0: [103 162 111 161  90 155 185  86 107 164 155 188  64  95 122 180 115 168
  38 188  89  58 166 188 137 108 168  79 140  82 119 143]
1: [138 122 100 120 152 102 126 138 138 116 113 137 191 112 127 137 144 135
 132 123 108 176  95 110 125 137 111 145 112 155 138 166]
2: [100 151  98 154  95 151 175 115 100 175 125 166  80 105 115 156 145 148
  80 188 134  77 173 183 132 155 147  95 125  96 134 160]
3: [119 128 161 139 124 134 120 116 127 125 126 115  86 127 112 122 110 116
 115 122 133 121 130 142 141 115 151 124 132 111 124  88]
4: [103 149 102 124 112 148 151 117 115 158 155 165 104  98 127 151  99 154
 115 166 143  92 158 153 118 105 131  79 114 100 136 116]
5: [ 75 184  69 158 153 160 161 179  94 114 149 113 114 112 110 107  99  74
 195 146 200  70 202 166   0 155 121 131  74  89 214 148]
6: [160 119 156 135 138 101  87  88 154 106 118 100 117 139 124 101 145  90
 140  98 143 103  71  94 140 113 133 128 127 124 127 128]
7: [112  95  70 173 161 139 136 193  85 169 128 141 236 140 100 110 186 176
 211 217  97 184 138 143 174 166 209 156 119 152 110 199]
8: [127 140 160 133 121 145 116 136 118 135 123 100 104 140 109 112 145 102
 130 134 132 119 120 133 127 140 142 120 134 108 123  99]
9: [162 155 160 117 157 135 137 147 117 128 167 131 185 127 141 127 100 120
 146 129 111 153 117 146 114 107 113 145 126 131 119 110]
10: [123 132 154 147 143 131 113 127 124 125 108  93 115 144 110 105 141  98
 151 118 143 143 123 130 131 143 145 145 128 134 131 117]
11: [ 73 142 121 173  88 172 174  77 126 182 142 196  36  69 115 183 122 181
  32 170  58  81 174 205 177 115 191 101 153  34  93 150]
12: [169  87 137 115 138 118  81 121 154 131 145 124 133 118 114 134 157 111
  73 101 189 141 102  78 132 125  89 132 161 158 137 106]
13: [110 141 154 142 116 144 131 108 114 134 126 128  73 127 113 128 125 122
  95 138 121 107 139 146 147 131 151 115 146 107 113  98]
14: [151 130 126 119 154 110 143 137 137 112 128 119 135 155 114 139 121 120
 116 128 125 196 107 126 138 155 125 141 141 141 135 143]
15: [108 148 146 151 129 144 128 106 111 145 113 127  64 119 105 132 138 113
  92 147 130 103 151 142 145 148 152 112 142  98 119 120]
16: [ 82 163 119 140 130 160 138 116 102 140 146 133  91 134 123 121 133  73
 131 152 198  78 179 185  88 140 161  93  48 116 203 172]
17: [ 61 176  65 174  88 171 172  70  87 176  90 213  25  75 107 196 189 238
   0 216   0  31 179 218 255 214 168  70 241  73  45 222]
18: [144 109 159 120 144 112  94 114 148  97 117 112 123 134 122 118 131 118
 117  91 112 144  98 101 153 131 114 152 149 139 112 108]
19: [157 105 142 112 144  99  85 113 144 104 124 127 162 124 140 132 129 117
 109  89 140 158  89  84 122 121  93 151 125 145 133 118]
20: [146  71 133  57 162 102  94 151 162  70 186 140 219 130 190 158  77 146
 146  55 115 175 103  72  98  75  45 165 116 176 123  85]
21: [159  83 149  82 114 142 115 168 140 120 161 112 169 124 154 126  50 120
 109 112 109 138 101  89 115  53  95 144  91 139 131  61]
22: [120 110 149 159 130 142 130 152 117 121 113  89 131 156 102 111 136  85
 185 135 190 145 137 134 100 131 163 129  83 174 160 126]
23: [101 140 140 153 117 126 126 155 107 142  97  91 114 158 108 109 140 111
 197 144 166 131 138 155  79 103 125 159  86 157 157 142]
24: [151  88 157  86 136 113 114 125 154  85 157 125 154 132 160 128  81 129
 133  72 136 136 108 102 129  68 104 137 128 139 125  62]
25: [115 142 148 153 114 134 139  93 132 137 125 138  52 104 100 134 126 144
  60 151  94  80 150 154 168 132 157 115 131  98 101 120]
26: [133 126 156 134 138 124 108 128 128 113 120 107 135 139 119 116 126 111
 148 115 133 149 118 125 133 130 133 142 130 138 127 106]
27: [121 132 142 134 133 139 123 128 131 122  99  97  95 152 102 111 139 101
 136 122 142 130 126 127 133 137 146 142 135 127 132  97]
28: [117 143 130 147 125 142 136 127 119 142 108 113  87 131 110 122 143 113
 135 143 139 113 142 151 132 155 149 128 124 116 130 145]
29: [136 116 141 100 110 120 146 162 123 119 190 152 145 108 145 139  75 140
 148 108 143 110 140 168 106  48 122 116 122 118 128  86]
30: [136  98 161 105 139 117  91 117 155  82 118 103 100 135 137 114 125 103
 121  69 136 132 101 107 137 123 126 144 134 127 130  95]
31: [137 165  74 124 144 112 168 179 119 150 134 120 255 168 117 120 156 166
 255 148  95 205 163 132 166 130 137 156 138 181 116 202]

[135 122 116 118 145 121 127 160 135 120 157 116 209 144 146 113 114 129
 201 125 148 171 127 119  97 106 122 148 107 162 153 112] 9 26 1
[120 125 127 115 138 126 140 141 121 130 158 129 155 125 138 134 108 133
 140 128 141 133 135 142 124  98 120 127 121 131 146  96] 9 26 29
[149  87 174  89 153  97 120 131 163  79 151 131 154 151 174 116  70 141
 156  64 123 153 112  90 117  79  87 151 128 138 133  58] 24 21 20
[140 118 169 139 133 139 125 134 145 124 124  88  85 110  95 120  82 136
 127 150 139 129 144 124 157 109 130 156 153 135 119  91] 3 27 26
[191  73  72 103 163  34 116 168 214  73 161 156 166 135 234  65 122 113
 139  15 134 110  47   9 128 122   0  29  39 149 124 120] 20 19 24
[138 138 158 132 137 120 121 126 138 105  85 104 145 127 133 131 112 105
 169 128 131 153 103  98 131 118 137 130 141 147 155  95] 26 10 27
[ 86 176  83 140 109 138 185 156  96 165 133 136  87 127 133 131 145 117
 152 203 187  61 170 172  67 155 164  77  73  86 176 181] 16 2 4
[105 151 107 153 107 147 151 130 107 170  85 118  66 126  90 113 178  75
 126 170 192  89 143 160  90 192 172 101  64 105 162 184] 16 28 2
[108 119 143 128 131 123 139 119 121 133 129 116 108 131 120 104  98 132
 134 128 135 113 122 129 136 110 134 136 142 105 114 117] 3 8 26
[129 128 135 147 134 138 132 128 119 120 107 119 136 139 112 112 124 118
 158 118 132 135 130 140 135 123 137 147 132 134 124 119] 26 10 27
[127 149 144 153 132 150 106 147 138 134  94  88 112 132 112  98 161 114
 148 134 124 165 110 125 124 144 140 138 148 138 118 130] 10 27 26
[ 85 154 109 174  81 155 178  37 116 193  82 168   0  82 115 146 188 255
   0 200   0  32 169 190 255 192 184 115 255  64   0 212] 17 11 0
[133 137 117 132 139 124 123 130 122 134 117 124 151 136 123 118 144 123
 148 133 133 152 125 131 132 148 127 143 127 145 129 143] 26 10 14
[128 124 142 124 137 135 121 148 131 125 136 107 155 157 114 104 119  86
 187 126 171 166 123 120  99 127 147 156 112 150 162 115] 22 26 10
[112 141 138 169  40 121 123 116  91 132 172 185  67 127 134 106  43 153
 115 145 120  72 149  93 127  81 153  98 145  75 170  50] 4 13 3
[133 128 142 135 145 126 111 132 125 122 115  99 141 144 113 108 130 122
 159 118 127 157 116 119 148 140 131 149 139 147 118 121] 26 10 27
